Turns in one plane each, and the order they were made in; the first pair answered:
turn X:
[-147,155,8,196,33,84,147,-47,-24,22,-123,-100,-12,283,-207,0,-83,-155,-171,-32,125] -> [-130,179,9,205,68,59,154,3,-49,34,-92,-102,-8,297,-160,-3,-82,-144,-195,-54,135]
[146,75,134,-12,169,13,-18,-9,61,-13,-45,37,50,9,39,-37,151,95,-26,-33,-8] -> [112,36,124,-45,116,51,-25,-98,99,-56,-102,43,65,-18,-56,-34,146,89,15,-23,-23]
[43,38,46,60,92,-148,-38,177,-186,-149,51,108,-146,188,172,-14,-110,132,-48,41,-74] -> [227,-65,36,7,145,-114,-49,89,-141,-260,37,84,-5,179,116,-69,-70,102,-57,-61,-11]
turn Z:
[232,-87,-40,-34,45,18,-99,-91,142,-131,-105,-65,56,-21,-74,-47,18,-20,28,62,50] -> [292,-68,-24,-9,124,1,-105,-12,91,-110,-37,-64,69,-1,11,-41,39,-4,-5,36,90]
[2,-13,-8,68,70,-21,13,44,16,2,64,-20,-7,39,5,29,-27,21,51,-13,39] -> [-54,-38,-11,53,46,15,9,-13,40,-9,41,-9,3,27,-47,58,-22,-6,70,13,21]
[22,-44,29,85,-4,118,-79,-36,107,80,-88,26,29,85,52,169,30,-53,33,101,-108] -> [87,-22,8,41,-60,47,-69,-67,176,74,-147,10,-17,72,2,45,-18,58,32,81,-153]
turn D:
[-40,13,-25,-8,-251,-115,-48,-75,56,86,-152,57,-59,-53,-51,-55,-68,195,190,191,-12] -> [76,57,-13,-12,-200,-167,-24,-4,40,108,-119,39,-73,-31,8,-122,-82,275,157,137,0]
[231,62,5,-10,65,-195,-133,-63,143,1,-77,-12,6,36,88,-74,-3,186,-73,-145,95] -> [146,102,16,50,143,-192,-135,57,38,63,33,-2,-2,63,224,38,28,120,-103,-112,110]
[-147,64,70,166,128,-48,20,301,-243,128,142,-3,-82,90,296,214,-13,-93,-174,-7,-20] -> [-411,-55,52,136,-14,73,-9,74,-144,68,3,40,-51,31,96,332,0,-235,-76,110,-66]
Now pairs of rows:
Each pair is two turns apart.
[-428,153,-73,13,-39,-6,143,251,-62,9,-104,-1,-306,-27,219,30,-87,104,38,6,86] -> [-376,69,-73,35,109,68,124,293,-148,-30,14,1,-144,3,298,179,-2,-77,8,-22,206]
X then D
[152,-106,-95,91,-35,-49,86,17,44,-147,120,33,27,110,37,-133,46,-89,104,-20,155] -> [-116,-88,-107,104,-190,-30,64,-78,94,-106,11,61,-81,63,-57,-92,-7,-87,172,101,63]
X then X
[142,82,50,17,-60,-85,-25,118,-89,49,1,-71,-63,-38,-18,-158,-68,-22,7,-67,-66] -> [-62,73,63,62,-51,-19,-42,153,-160,108,61,-39,-59,-34,24,18,-37,-161,19,27,-53]
D then D
[-249,79,77,101,86,-62,-63,118,-132,125,165,50,-103,43,151,155,20,0,-14,96,-87] -> [-178,117,57,29,-101,-147,-49,-23,48,91,-22,39,-231,-10,-18,-71,-73,218,25,76,-199]
Z then Z
[-68,34,252,109,79,-193,-66,6,2,-11,-65,20,-163,26,-45,61,-3,-33,-65,-204,-138] -> [-81,-20,251,117,127,-131,-84,1,-28,-59,-22,11,-83,37,-53,144,35,-141,-45,-202,-88]
X then Z
[72,77,1,6,0,-59,2,53,23,30,26,5,-50,-34,37,-101,-13,99,-8,-61,2] -> [-129,28,6,43,19,35,-17,55,-34,49,71,34,-15,-17,55,87,34,-76,17,16,19]
D then Z
[106,8,94,45,176,-45,-30,284,-45,-4,175,-107,178,144,154,49,-35,40,-2,-116,-63] -> [83,-190,62,-44,82,93,-50,22,101,-163,43,-103,338,76,-94,71,-9,-96,80,-109,-37]
X then Z
[38,20,41,33,-4,-22,-39,109,6,97,70,-155,91,20,147,-13,-170,-113,-103,73,34] -> [69,-43,50,9,12,19,-44,41,29,51,50,-171,173,8,100,5,-149,-164,-86,46,65]
X then D
[-85,96,-122,95,135,-16,-128,-1,-14,13,-8,-31,-151,53,249,117,10,134,-102,123,-27] -> [-40,20,-120,102,210,43,-143,-30,-32,-50,34,-39,-26,69,246,198,63,25,-100,102,35]
X then D
[-58,-217,5,89,-70,120,22,-116,-149,-72,27,-46,129,102,-49,86,22,-254,63,9,63] -> [-182,-47,-13,80,-280,3,44,-133,-51,32,-127,-44,-128,58,-101,-109,-115,11,83,64,-103]
Z then X
[-147,57,-6,105,84,-39,-2,183,-76,171,146,-35,-1,53,181,81,-16,-5,-54,2,12] -> [167,-169,-26,2,105,53,-9,-45,53,-43,71,-61,238,13,-8,-8,46,-70,-25,-129,100]
X then X
[-144,145,8,63,-83,-147,-4,152,-16,142,0,-24,-119,-11,114,-19,-95,179,-11,45,-107] -> [-156,-15,15,89,61,20,-31,133,-109,52,123,-16,127,19,148,213,43,-135,-6,46,21]
X then Z
[132,-108,25,-115,-10,120,9,-41,157,-8,-193,-96,84,-36,-130,51,-52,-58,-1,86,188] -> [150,45,30,-89,-62,-27,33,99,146,109,-198,-103,-97,-29,-39,-80,-138,153,-45,81,97]
X then Z
[-129,157,-47,38,-66,-170,11,78,61,52,-63,1,-236,-70,18,-54,-83,184,55,120,-168] -> [303,71,-42,9,134,-170,23,146,24,-64,54,-54,-32,-26,103,-138,-9,169,-16,-65,-23]
X then X
